[ 81  64 125 131 141 200 122  53 105 122 101  86 163 246 204 149 135 107
 119 127 239  68 170 116 120  75 112 137 178 142  66]
[112 137 146  91  98 138 135 110 144 178 114 193 112  81 110 181 171 197
 112 178 145 121 117 117 160 170 166 117 173 116 136]
[115 101 122 182 133 200 138 117  79 102 152  61 127 166 176 139  80  54
  95  49 179  65 205 136  99  63  38 140 131 204  78]
[125 109 164 111 149  65 131 103 121 109 159 100 105  74 123 118 126 149
 127  95 130 115 149 129 109 121 149  76 147 104 115]
[114 140 180  85  76 182 147 106 113 193 125 205 103  20  77 217 149 185
 121 174 180 106 145 117 136 164 140 103 207 138 154]
[107 148  98  81 119 115 116  86 165 161  87 192 132 150 130 139 150 209
 123 175 143 117 112 119 173 171 180 149 142  94 157]
[112 157 215  71  67 176 157 127  77 208 119 228  79   0  54 246 179 223
 107 182 153  89 129  96 118 193 170  68 226 130 188]
[123 148 211  95  85  73 119 119 110 171 181 143  87   0  89 154 120 204
 105 124 113 121 130 111 107 167 160  73 181 102 149]
[152 140 103 161 129 121 111 165 145 123 125 138 163 180 100  90 135 113
 177 140  67 194  84 132 151 132 124 148  94 107 136]
[176 191 143 116 105  93 118 190 159 171 124 242 127  36  15 125 163 193
 176 181  30 225  48 129 152 202 163 124  79  95 219]
[196 214  95 114  98  34 108 199 204 184 111 248  73   0  49 144 135 233
  76 174  26 211  72  97 186 253 164 151  85 115 225]
[126  95  59 210 155 163 126 118 145  47 118  51 155 255 237  90  73  38
  87  64 158  93 192 142 125  50  51 186  85 186  51]
[152 149 233 165 104 201 151 177  50 144 163 126  70   0  92 232 101 110
  80  88 172  92 188 125  76 118  68  89 178 217 144]
[106 106  26 110 162  14 109  57 212  61 130  66 170 248 234  30 101 118
  99 115 114 117 131 126 156 101 147 146  78  69  84]
[151  95  80 169 152 139 127 141 135  72 129  80 188 228 152  72 137  52
 167 111 126 161 110 147 128  74  93 165  77 125  92]
[144 136 134 174 137 152 133 142 115 116 142 112 104 111 145 156  97 106
  99  96 141 114 181 121 120 104  84 144 127 184 123]
[108 143 182  70  87 154 130 122 102 211 112 230  88  11  51 225 155 226
 112 175 165 112 119 103 148 211 178 104 201 115 170]
[120  38   0 215 218 148 100  70 175   0 104   0 255 255 255   0  89   0
 171  55 169 129 145 177 151   0  72 226  13 111   0]
[135 132 116 173 132 146 126 153 122  91 139 101 116 143 164 149  98  94
  89  93 152 101 174 118 110  93  72 148 118 199 110]
[169 175 255 122  55 220 171 207  17 207 182 196  78   0   0 245 155 180
 159 157  76 168 105 132  90 207 139  42 215 163 201]
[146 156  32 150 159  71 109 146 184 109 113 134 132 229 181  82  98 105
 108 106 102 139 139 125 165 114 101 197  49 126 134]
[138 131 169 159 104 190 155 163  89 129 153 141 152  92  58 142 144  88
 154 134 120 144 113 143 102 110 100 101 131 140 134]
[137  89 119 174 152 183 129 143 115  93 141  68 190 217 140 102 120  38
 164 110 126 129 123 150 114  66 104 150 106 144  99]
[108 120 219  86  72 208 148 110  60 207 115 189  90   0  64 251 157 191
 111 175 173  79 159  95 100 169 158  70 229 159 154]
[ 88 114 213 109  94 232 150  87  41 168 110 149 111  38 106 243 146 160
 121 148 210  51 183 120  89 135 111  84 244 174 117]
[167 169   0 124 172   0  67 144 255  82  73 179 167 255 207   0 122 140
 114 131  39 198  88 108 233 135 158 244   0  85 140]
[126 158 102  52 107  88 101 118 183 203  84 241 110  80  95 143 174 240
 116 205  99 160  88  99 174 222 220 131 147  75 194]
[ 75  94  42 103 148 137 123  38 163 110  87  78 155 255 223  82 138 103
 129 144 164 112 128 139 149  94 167 182 114  98  74]
[138 131  65 183 159 122 113 143 165 105 115  99 120 208 185 100  93  92
  90  93 135 116 151 133 151  87  88 170  67 174 121]
[172 148 146 130 108 138 137 185 129 137 139 162 134  77  48 128 150 155
 189 143  69 201  77 142 139 149 145 116 111 106 164]
[129 152  84  68 145   0  87 124 230 123 128 168 109 114 109  62 133 190
 135 149  58 166  59 120 165 182 203 124  65  45 163]
[161 141 195 151  88 173 147 182  73 154 157 173  93   8  22 180 141 140
 163 131 102 167  99 140 122 175 121  95 141 149 164]
[143 110 167 163 116 186 147 156  90 106 141  89 158 111  98 137 133  86
 166 105 124 154 109 157 100 111 102 114 131 145 131]
[130 107  63 190 145 126 133 107 131  82 128  43 145 240 224  95 115  51
 100  65 155  86 201 132 131  39  45 193  84 174  67]
[114 135 143 100 112  74 126  87 149 110 140  91 122  96 156 104 111 163
 117  94 114 106 130 124 125 139 149  95 141 115 106]
[144 143  99 175 143 112 115 137 139 103 128 119 119 152 163 119  99  95
 100 100 126 128 158 135 131 118  81 164  97 161 125]
[138 195 163  39  73  99 115 131 155 223  87 255  86   0  19 182 173 255
 123 232 101 159  77  88 174 255 218 108 164  77 227]
[129  84 110 185 161 194 141 126 100  69 134  34 191 255 169  98 121  32
 183  88 137 130 144 164  88  53  83 151 102 143  73]
[121  69  90 208 181 195 142 108  87  47 136  12 197 255 213  83 127   0
 166  74 167 121 157 166  99   0  59 162  99 164  40]
[107 101 208 115 134 121 118 121  66 135 170  64  78  18 118 172 121 130
 126  88 159  57 155 134  51 112 118  53 192 142 115]
[102 105 102 110 126 160 126  72 137 136  86 125 138 198 193 157 155 134
 120 153 191  85 144 116 146 111 156 126 163 124 104]
[126 149 151  41  83 105 107 114 157 201  95 250  79  39  74 179 161 255
 121 194 103 136  90  97 193 216 201 122 161 101 181]
[114 145 217  70 102  81 118 137 109 160 177 149  62   0  46 183 124 187
 124 124 114 105 107 125  74 172 157  38 186 104 172]
[ 80 110 105 106 136 173 146  64 134 144  93  90 153 212 179 113 132 118
 127 147 178  99 121 117 127 128 155 142 163 113  76]
[163 152 185 135 109 143 153 191  94 162 140 191 126   0  28 169 162 141
 167 165  72 181  88 128 134 192 141 105 124 120 201]
[138 147 206 154 109 161 157 181  68 144 161 143  75   0  73 191 117 154
  81 104 133 104 159 131 104 136  82 101 167 223 160]
[111 135   7  56 144  45 109  86 250 160  69 196 147 255 164  34 149 183
 133 195  99 179  44 107 216 195 210 180  76  33 145]
[115 153 157  76  98 140 119 111 148 205  86 219 111  70  80 178 186 224
 121 195 125 127  95  99 166 204 187 118 181 101 180]
[102  76 174 127 168 129 123  93  85  80 163  35 131 125 159 121 100 105
 137  80 173  73 163 151  86  67 107  77 154 125  67]
[103 143 142  55 105 141 136 108 122 189 119 172  97  84  95 156 146 188
 134 176 125 135  80 108 145 187 176 107 185  98 162]
[140 136  97  79 166   3 102 112 187 106 152 144 134 127 149  58 127 178
 143 125  92 166  89 137 146 139 182 121  85  57 132]
[100  82 118 125 129 183 133  64 114 120 106  94 162 218 206 154 134 118
 109 127 204  55 171 118 121  92 125 136 171 136  82]
[161 110 130 145 124 134 123 179 128 109 138 112 146 156 103 104 150 101
 177 134 113 163  95 147 114 120 120 135  96 117 140]
[153 156  79 145 132  84 122 157 180 115 123 137 125 172 149  95 101 112
 100 118 114 137 140 135 150 142 103 174  76 148 130]
[104  98 143 108 113 185 129  88 114 159 114 154 124 112 136 185 143 149
 112 158 179  91 151 106 130 143 146 122 205 144 120]
[171 164 248 121  79 185 159 200  73 193 163 200  98   0   0 210 151 163
 139 165  72 176  87 128  92 186 140  68 175 126 194]
[156 164  63 154 147  74 105 159 171 121 113 148 115 156 134 110 101 138
  96 113  95 131 132 118 164 136 112 164  65 144 145]
[ 69  78 146 111 122 216 158  58  56 136 120  62 128 186 187 166 127  91
 122 108 186  67 161 140  93  78 119 121 198 144  85]
[ 91 104  33  85 154  99 124  61 187 122 103 100 137 255 174  85 145 121
 114 164 124 133 102 124 168 134 178 171 100  88 104]
[148 178 203 135  84 168 140 188  70 154 153 174  64   0  68 209 106 175
  83 110 120 119 165 124 110 172  93  95 162 178 180]
[124 133 113  89 155  25 101 127 153  96 127 119 134 104 157  91 117 157
 138 122 102 134 108 140 133 128 170  92 108  77 125]
[ 84  79  95 163 154 109 108  50 134  33 162   0 178 255 255  58  88  46
 112  43 200  55 219 152  97  17  96 108 123 141  24]
[ 96  78 147 106 151  86 124 102 133  88 154  57 112 130 181 115 106  90
 134  95 164  60 148 158  68  75 122  89 135 118  86]
[145 131 154 162 129 158 148 170  95 127 133 113 161 124  99 117 135  92
 164 124 109 158 104 138 114 118 113 128 121 148 133]
[ 74  71   0 125 198 119  98  26 207  57  49  58 214 255 255  52 131  53
 141 130 195  93 152 110 184  40 150 216  75  98  38]
[160 161 185 138  85 152 132 167  83 161 154 161  78   0  86 213 113 150
  92  96 114 108 162 113  99 172  95  99 154 198 180]
[144 130 215 155 106 179 165 185  53 146 147 136 115  51  70 156 138 105
 174 125 111 142 115 134 101 127 101  93 152 155 159]
[150 123  91 166 134 135 124 147 132  91 133 110 169 208 130  71 124  89
 167 133 103 169 105 141 142  98 115 160  73 114 119]
[175 150 154 137 123 126 123 176 130 145 139 163 138  69  63 126 163 136
 157 158  75 194  80 143 127 153 137 118 104 110 162]
[163 203 106 113 100  62 112 184 156 165 125 220  69  16  67 147 107 190
  95 156  76 167 117 111 167 198 138 155  81 128 209]
[137  98 210 183 116 221 161 157  57 112 162  68 136  89  88 154 127  75
 161 104 167 125 145 156  74 101  77  83 154 172 104]
[134  88 113 166 142 165 142 130 111  96 123  98 175 227 143  85 126  51
 160 109 109 144 120 154 119  76 103 149 111 114  96]
[123 119 147  60 139  61  99 107 147 131 144 128  91  58 115 111 128 161
 126 136 104 122 114 128  88 146 161  78 140  88 139]
[154  88  88 173 157 152 131 135 134  84 147  95 187 240 162  76 133  61
 173 113 101 159 106 151 131  54  96 161  72 134  85]
[ 80 122 188  89 106 186 144 107  77 190 123 140 100  55  98 186 136 159
 137 145 161 101 138 112 103 161 157  81 209 132 135]
[143  85 108 188 158 201 139 139  92  78 146  35 189 248 182 100 137  29
 161  93 143 119 147 168  99  49  73 141 102 150  69]
[145 165 122 151 117 110 130 155 127 134 116 136  92  95 132 135  94 122
  94 108 119 131 155 116 119 146  93 152 114 170 138]
[181 211 152 122  99  83 124 205 156 181 127 251 114   4   0 141 164 217
 159 202  23 243  50 125 173 216 193 113 100  85 227]
[ 94 118  17  70 164  87 115  74 212 134  79 148 148 255 177  65 134 147
 129 154 114 131  86 113 189 149 190 155  92  57 127]
[112 141 255  78  42 229 170 122  34 231 122 199  74   0  31 255 158 226
 119 189 186  72 161 105 104 193 142  44 255 181 172]
[144 125 255 155  74 253 167 188   0 169 190 148 114   0  18 222 138 111
 161 122 125 126 131 154  52 125  87  43 218 191 149]
[140 114 110 170 157 144 131 147 121  84 138  89 173 214 143  85 136  66
 165 108 135 153 106 149 129  70 102 146  92 125  93]
[145 106 160 159 122 167 146 151  91 123 149  97 155 139 105 124 141  83
 154 115 110 153 118 142 119  98  90 124 121 147 118]
[162 153 100 137 129 109 114 158 158 119 131 165 114 125 145 128 104 137
  83 115 123 135 146 127 141 143 107 152  82 148 138]
[130 106 154 189 132 198 151 134  74 102 145  67 107 124 169 156  87  90
  88  81 170  71 199 134  72  75  54 139 144 211 101]
[ 99  95 118 139 140 166 130  56 137 125 107  95 148 245 195 138 160 111
 133 141 198  73 158 128 136  93 124 140 153 144  96]
[156 157 180 162 105 156 137 164  74 144 149 144  83   1  88 205 102 145
  90 106 141 112 165 126 113 136  75 120 162 197 150]
[103 184 255  41  51 194 157 161  37 255 143 241  29   0   0 255 179 255
 108 198 107 129 102 116 108 255 179  36 250 130 218]
[108 101  55 113 140 134 108  57 190 125  89 129 164 255 205 108 139 133
 127 152 182  99 127 125 177 102 154 174 120  99  88]
[117 149 192  88  83 179 138 113  93 206 108 205  97   0  67 219 156 213
 115 178 158 100 127 106 143 197 165  81 199 131 174]
[ 98  91 142 125 125 182 130  76 108 133  99 133 136 163 156 166 161 154
 113 160 182  80 152 116 137 120 155 132 175 140 113]
[124 142  79  81 144 114 114  82 185 152  85 172 123 209 169 135 155 162
 118 167 146 115 121 109 168 151 186 154 138 101 148]
[104 149 106  55 104  98 118  96 180 172 117 180 121 143 116 122 156 177
 135 173 106 139  82 108 180 195 207 140 135  68 154]
[160 164 125 157 121 123 132 166 119 141 114 135 100  71 104 129 102 135
  86 116 126 134 146 124 127 147 101 139  95 182 147]
[144  89  69 171 163 136 119 127 155  55 131  72 194 255 191  30 114  39
 171 113 116 162 109 151 123  64 104 173  61 121  89]
[ 93 153 152  47 101 126 134 115 117 203 116 194  91  46  73 162 149 221
 133 173 104 141  83 108 146 199 189 108 172 101 173]
[166 125  37 162 153 102 108 134 183  67 104  92 189 255 178  27 141  66
 181 118  78 177  77 143 171 104 128 191  24  99 120]
[ 95  75  51 106 184  26 105  88 195  54 120  48 142 255 210  41 121  84
 151 102 148 108 123 138 110  68 134 148  78  71  73]
[139 141 170 150 122 148 139 162 104 136 138 131 145 105  69 134 139 116
 156 127  85 170 101 139 124 133 111 124 122 134 139]
[ 82 126  51  69 153 114 115  73 181 146  89 123 133 236 162  84 145 142
 130 157 122 134  76 111 180 151 194 160 104  88 116]
[132 139 155 159 113 137 140 161 112 139 125 137  97  45 130 169 101 121
  84 100 128 111 161 119 131 134 104 129 125 178 153]
[146 105 194 183 114 208 146 164  56 110 161  82 150 104 111 152 120  75
 162 103 145 139 147 148  91  75  86 101 149 169  93]
[113 111  54 110 194  10  86  74 214  60 128  83 156 245 198  15 101 117
 141 124 110 128 119 157 159  85 173 148  64  64 100]
[ 93 112 130  62 120 135 123 104 142 161 107 161 111 162 107 130 153 170
 134 157 116 137  84 134 159 156 181 132 157 108 129]
[ 99  55  94 116 182  73 108  78 141  56 143  25 138 226 205  88 112  74
 132  84 175  77 150 145  96  49 105 122 114  90  64]
[ 96  83  45 120 160 135 110  55 171  88  80  84 180 255 244 100 144  96
 127 147 184 104 152 116 161  68 143 185 133 109  80]
[122  74  38 182 181 123 115 109 151  29 113  31 222 255 215  17 123   9
 170  95 136 155 123 164 134  25  97 211  40 131  50]
[101 103 137 106 130  64 122 113 127 107 134  82 111 110 168 121 120 124
 115 103 137  99 150 145  83  95 129 101 139 104 101]
[158 119 114 151 123 124 135 157 132 122 135 116 166 159 111  86 146 100
 172 128 104 170 100 155 132 108 132 139  85 135 124]
[138 132 138 168 123 160 130 151  98 117 126 121 112 101 146 164  97  98
  88 103 141 112 174 119 120 112  70 140 131 187 116]
[ 81  43 255 157 127 233 175  86   0  85 210   0 114   3 144 213  92  62
 145  26 251   0 232 158   4  42  47   0 255 208  43]
[159 149 124 147 117 116 120 173 151 125 126 170 149 113  70 106 143 120
 169 151  61 200  75 127 149 157 137 148  90 105 170]
[ 66  90 111  92 120 183 134  71 110 145  91  73 128 202 182 125 122 105
 124 124 169  98 143 132 128 110 129 136 184 126  83]
[153 169 164 150 121 126 146 166 112 129 138 150  98  42  91 171 117 151
  89 106 113 122 147 122 120 154  92 118 127 164 143]
[108 109 163 102 167  74 119 110 124  97 149  90 127  75 124 117 104 143
 145 115 136 108 136 130 114 120 153  73 136  98 113]
[135 120 218 170 108 223 158 169  41 138 154 103 119  28  51 186 138  92
 161 134 118 137 131 140  81 113  92  75 178 156 139]
[ 90  94 147 112 118 196 151  61  86 152 104 106 132 137 159 184 133 128
 112 144 209  79 179 122 109 120 124 124 208 156 101]
[135 142 162 160 107 150 133 155  84 132 141 134  93  62  94 191  96 115
  85  91 129 110 177 122 120 128  65 120 145 192 140]
[136 103 218 170 100 229 159 153  23 129 161  87 135  80  82 164 119  63
 147  93 138 140 141 140  72  92  80 106 176 176 119]

[105 117 164  98 135  77 115 111 124 128 147  86  93  63 116 123 123 138
 129 128 135  96 138 125  69 117 136  87 146 114 127] 0 0
[158 129  33 166 160 108 112 134 181  66 123 100 196 255 169  45 130  66
 163 125  71 178  89 140 173 101 144 196  54  90 107] 1 1
[ 82  89  20 104 179 111 109  53 192 123  96  91 163 255 233  54 133 110
 139 153 153 128 115 113 167 106 159 188 103  69  80] 2 2
[109  82   0 118 197  17  87  77 231  42 106  33 158 255 240   6 113  78
 149  98 133 112 119 135 119  70 135 158  46  57  71] 0 0
[151 143  70 156 128 107 100 146 149  98 123 122 134 163 164 110 107 107
  92 106 124 121 149 121 141 127  93 150  74 161 136] 3 3
[ 86  72  87 123 182  65 130  74 167  59 146  34 152 255 215  63 117  54
 143  78 158  82 151 157 106  44 104 125 103  90  43] 0 0
[176 168 163 129 105 124 125 184 115 185 140 189 130  33  31 145 148 147
 160 150  68 178  72 141 141 189 172  98 112 110 196] 1 1
[104  87 135 134 179  82 113  74 123  66 135  44 149 208 208  82 111  91
 127  79 162  89 158 137 114  71 127 110 112  87  66] 0 4
[172 175  59 126 128  58 100 177 206 144 105 182  95 131 119  88 113 160
  92 133  81 174 121 100 181 167 126 178  73 140 178] 3 3
[130 139 129 174 134 158 125 147  98 108 142 110 103 111 150 165 100 112
  86  80 161  91 178 121 109 114  59 140 125 188 117] 3 3
[160 168 147 131  98 122 134 167 122 170 128 189  73   9  75 170 103 166
  83 112 114 138 141 124 121 165  97 122 135 174 181] 3 3
[ 95 119  82 114 134 140 117  77 164 135  89 146 145 210 171 138 157 150
 124 159 161 117 138 107 164 134 157 153 149 117 115] 2 5
[151 175 148 154  98 125 133 178 112 149 139 151  73  33 102 171 116 155
  88 108 117 129 150 132 122 165  91 127 134 165 161] 3 3
[148 128 110 155 136 138 126 153 126 125 141 122 164 170 105 106 147 102
 168 147  88 179 101 144 126 113 129 136  92 100 135] 1 1
[ 86  78 152 115 120 218 152  69  98 132 101  81 150 175 182 186 125 103
 121 124 226  55 199 119 111  98 124 123 202 157  79] 2 5
[138 145 131 162 116 158 129 155 106 121 137 129  82  69 127 162 105 103
  93  91 127 108 165 124 110 129  72 129 144 184 133] 3 3
[137 123 198 168 118 211 141 166  66 113 147  97 140  82  90 165 123  83
 160 125 124 138 126 134 103  97  96  91 165 155 117] 1 1
[108 142 145  94  87 172 134  90 117 173 107 158 111 110 120 173 159 167
 125 163 176  81 153 106 119 150 157 115 192 139 133] 2 5
[149 183 157 142 106 125 137 177 123 159 135 180  83  31  90 160 107 155
  67 116  99 139 159 108 134 172  98 118 136 181 174] 3 3
[119 139 156 171 122 170 139 151  78 109 144  89 113 101 150 153 101  83
  83  72 160  84 180 124 112  92  52 138 135 202 119] 3 3
[125 154  70  91 130   0  97 117 219 127 136 142 140 114 153  56 107 213
 120 134  91 154  91 128 164 179 192 123  77  69 139] 0 6
[160 182  73 115 135  64 104 181 199 154 112 215 102 101 114 101 140 170
  96 135  58 172 113 123 189 190 138 178  57 126 203] 3 3
[161 181 151 135 106 109 128 156 107 157 127 191  61  16  58 166 109 159
  78 130 102 147 137 118 143 193 112 129 116 163 180] 3 3
[137  85  91 195 174 176 137 118 125  60 146  34 207 255 186  74 122  12
 177  98 137 124 126 157 108  40  90 156  97 140  56] 1 1
[147 155 142 155 118 107 138 168 143 135 124 150  85  60 102 148  98 132
  90 121 122 123 148 128 125 150 108 126 135 175 173] 3 3
[ 88 128 182  73  87 194 159 106  76 186 125 132  90  26  85 188 149 151
 124 147 172  92 127 113  98 166 150  86 215 136 129] 2 2
[146 169 180 129  84 141 139 186  81 167 146 188  70   0  61 209 117 171
  91 126  95 129 136 111 125 169 103 100 150 173 187] 3 3
[104 124 101  90 121 158 123  75 133 139  87 161 137 163 153 141 159 158
 118 173 173 106 139 108 163 118 165 124 164 113 128] 2 5
[108 111  36  87 171   6  80  87 238  82 116  96 134 242 191  17 122 128
 132 122  98 130  99 140 143 110 157 157  54  60 102] 0 0
[ 66  74  40 106 153 165 129  41 150 100 101  47 147 255 240  75 118  88
 137 113 175  78 138 139 136  72 127 168 129 113  52] 2 2
[132 155 197  67 113  46 123 141 114 157 158 183  81   0  48 164 133 211
 129 141  91 133 104 128 115 175 176  71 160  80 181] 0 4
[147 158 183 165 110 170 139 168  80 133 141 128  74  23 103 179  99 146
  98  88 140 105 169 126  83 141  67 106 152 204 138] 3 3
[179 177   0 117 164   0  78 172 255 107  98 217 190 255 116   0 148 178
 184 174  11 255   2 127 221 170 196 208   0   9 195] 1 1
[169 191 137 102 107  85 115 189 147 173 124 232  64   0  73 182 121 187
  87 142  81 168 109  99 153 207 136 128 109 143 208] 3 3
[144 100  80 200 153 156 135 130 143  69 126  59 193 255 159  63 116  51
 172 117 125 145 122 155 138  55 105 162  78 119  83] 1 1
[ 62  81 148 116 122 213 138  65  73 154 115  76 111 154 157 158 134  95
 134 119 198  65 164 137 104  92 132 101 192 149  88] 2 2
[147 107  96 196 160 159 127 141 117  86 127  80 185 235 140  84 134  56
 163 110 119 169 118 150 122  77 118 146  85 133 106] 1 1
[140  97  67 170 170 136 122 124 151  72 121  70 200 255 185  44 123  54
 168 110 123 156 121 142 143  54 103 172  55 126  74] 1 1
[ 96 128  70 103 155  46 110  56 176  81 142  67 141 208 218  45 115 117
 124 108 125 106 127 132 139  93 150 124 100  97  78] 0 6
[161 171  42 136 135  62 100 153 193 119 100 172 122 160 138  87 128 149
 100 125  79 181 114 109 175 157 122 195  63 112 160] 3 3
[157 156 107 131 145 109 125 155 158 117 116 155 166 171  86  76 139 118
 164 145  55 201  70 119 145 133 152 152  76  98 155] 1 1
[144 184 106 141 122  93 110 170 165 148 118 186  88  83 101 124 121 168
  83 126  89 160 137 107 147 171 119 157  90 133 166] 3 3
[141 133  28 163 151  87 117 128 185  90 100 123 133 234 195  77 114 126
  91  99 114 134 140 120 163 107 103 192  62 143 122] 3 3
[171 204  45 136 134  39 116 163 205 146 107 196 107 131 120  96 108 159
  87 138  66 169 117 107 156 171 126 185  38 128 174] 3 3
[185 175 163 121 111  94 124 193 126 174 137 211 125  28  20 127 156 183
 174 184  49 195  56 132 138 189 168 122 114 106 210] 1 1
[144 115  15 187 186  98 119 106 175  52  94  50 152 255 250  40  87  57
 101  75 142 114 161 132 153  66  95 211  41 159  81] 3 3
[164 145 148 154 102 135 144 172 117 146 141 161 139  73  48 128 156 133
 152 164  78 181  76 142 128 168 124 123 108 114 173] 1 1
[147 125  83 182 151 128 120 137 146  97 123  84 131 198 192  93  90  76
  86  89 138 114 164 116 136  86  88 168  85 182 107] 3 3
[120  99 161 109 162  68 119  92 125  92 167  86 126 110 133 118 108 122
 137 112 157 102 146 141  98 111 131  84 128 110 114] 0 4
[155 161 158 146 100 128 132 173 107 154 141 167  74  23  86 161 119 137
  93 118 127 126 146 111 140 164 102 117 124 180 164] 3 3
[101 160 175  40  88 128 133 126 110 199 113 205  81  11  63 165 150 208
 127 184 123 137 103 110 154 208 192  99 181 107 183] 2 2
[106  82 127 130 172  66 112  95 128  75 152  46 139 180 196  72  97 117
 145  83 157  78 145 134 110  76 125 116 129 110  68] 0 4
[114 106 166 119 165  65 116  99 120 105 155  87 131  87 140 121 110 144
 140 108 138 111 149 135 114 106 133  79 133  97 112] 0 4
[117  87  71 121 176  39  98  84 167  75 134  54 158 215 216  58 110 104
 144 124 135 118 127 145 134  61 144 133  84  92  78] 0 4
[ 94  95  83  91 142 163 124  88 148 151 113 121 140 205 153 112 137 121
 133 151 150 121 121 121 141 152 167 141 144  98 119] 2 2
[ 91 122 126 110 123 166 120  92 136 151 109 162 128 151 144 166 155 157
 125 166 180 101 143 107 136 131 148 130 171 125 124] 2 5
[173 213 156 111  79  57 128 201 147 195 123 249  67   0  28 166 128 236
  93 159  73 174  95  92 167 245 151 124 104 127 222] 3 3
[101  95   0 113 181  62  82  32 250  63  58 126 206 255 255  18 158 122
 135 158 160 135 123 124 214  93 173 231  50  69  86] 2 5
[112 141 148 102 129  77 131  94 139 109 142 102 121 110 170 107 120 151
 114 104 109 122 143 132 110 129 137  95 129 105 107] 0 6
[121 159 255  68  65 112 163 121  72 186 181 179  58   0  21 217 125 230
 107 132 107 128 141 118  84 203 163  10 222 123 191] 0 6
[156  99   0 165 187  75  86 116 204  38  97  81 215 255 213   0 129  53
 174 116  80 189  93 145 184  63 140 212  13  73  81] 1 1
[107 157 162  46  81 136 139 137 145 224 121 209  87  16  50 178 153 211
 136 194 105 139  86 103 158 232 198 100 180  81 196] 2 2
[168 141 105 134 134 114 125 178 167 119 122 152 152 138  90  81 130 121
 181 136  72 194  57 138 160 147 139 158  79 103 158] 1 1
[119 129 127 116 124 170 122  93 125 169  99 173 128 130 136 170 151 161
 119 147 167  98 145 121 136 139 162 114 194 101 139] 2 5
[156 136 150 138 129 128 142 173 129 138 145 152 142 107  69 115 150 128
 159 145  79 192  88 143 141 156 135 131 105 113 167] 1 1
[158 130  96 177 138 126 126 164 147 103 121 105 169 204 126  81 135  99
 167 137  89 168  81 150 146  96 122 151  79 106 121] 1 1
[103 113 142  93 116 165 122  90 120 156 105 150 145 150 143 161 153 161
 121 152 166  99 144 121 137 144 175 127 169 114 116] 2 5
[162 147 167 140 102 148 139 182  87 131 126 150 133  83  58 136 143 114
 162 143  87 161  82 150 121 143 129 103 113 117 139] 1 1
[ 97 112 103  97 164  25 103 103 179  99 126  87 107 169 167  77 120 141
 122 121 123 104  93 135 129 125 155 113 113  82 107] 0 0
[135 143  31 175 152  92 116 127 184  96 116  96 141 251 213  61 100  83
  95  91 128 136 155 122 154  84  90 189  56 137 104] 3 3
[130 171 135  62 117   0 106 134 194 172 128 210  75   3  45 116 150 214
 143 171  52 170  61 102 140 213 210  99  96  54 200] 0 0
[145  78 140 189 151 192 148 131  90  79 138  50 182 235 170 100 139  29
 171  85 140 126 141 165 105  39  80 161 119 155  65] 1 1
[152 128 201 175 112 194 163 166  79 130 154 100 135  67  74 155 131 109
 156 110 127 146 122 154  88 109  90 100 151 152 125] 1 1
[130 136  92  85 165   4  92 109 203 101 130 127 138 141 146  72 129 180
 142 128  96 153  91 124 150 146 178 124  97  61 132] 0 4
[102 114 104  94 121 149 111  71 137 149  85 148 130 190 179 137 159 145
 145 154 172 108 130 115 150 139 145 153 163 120 113] 2 5
[134 184 142  66 104  46 103 127 145 147 152 166  97   7  93 118 119 226
 103 125  80 142 107 116 128 203 178  75 145  76 170] 0 6
[164 171 145 133 107 107 136 178 130 151 137 189  83  38  84 148 126 158
  81 134 109 136 121 101 130 175 107 136 112 159 179] 3 3
[164 148 129 140 109 120 128 190 150 132 128 187 147  80  45 110 154 129
 167 161  62 202  57 130 147 156 141 128  90 109 170] 1 1
[155 159 185 145 108 167 139 180  96 158 158 186 118  22  19 162 150 142
 163 147  88 173  88 144 117 159 146 108 134 143 155] 1 1
[129  85   0 198 221  61  96  79 230  12  87  22 200 255 255   0  73  23
 103  65 149 106 175 128 173  15  68 255   3 136  38] 3 3
[ 85  62  94 125 183  76 128  78 143  66 136  19 156 248 228  70 109  64
 124  93 172  75 155 148  84  46 105 122 111 108  58] 0 0
[121  51 191 228 133 255 175 136  22  84 159   0 173 185 154 153 105   0
 175  61 210  82 188 188  40   7  38  98 183 201  37] 1 1
[145 158 117 151 132 124 114 166 129 137 128 167 106  82 124 152 102 139
  90 114 116 142 151 127 147 148 102 144 111 171 167] 3 3
[ 89  82  77 100 159 160 134  59 154 118 106  77 153 255 206  76 149  92
 128 138 167 102 136 117 158 102 149 173 129  99  78] 2 2
[ 80  79  40 133 165 160 122  35 152  89  76  57 188 255 255  88 129  75
 122 118 208  71 171 116 137  49 124 176 129 125  51] 2 5
[ 76 109 112  73 120 142 132  69 133 156 102 122 129 167 151 130 144 150
 121 182 127 120  95 116 151 140 172 120 153  97 118] 2 2
[165 159  91 141 142  79 113 165 169 136 114 177 166 157  84  76 142 142
 188 173  46 204  40 147 166 155 148 157  56  82 156] 1 1
[144 147 119 149 115 119 134 156 132 124 129 141 108 105 136 137 106 129
  92  98 137 119 164 137 143 124  92 141 101 186 139] 3 3
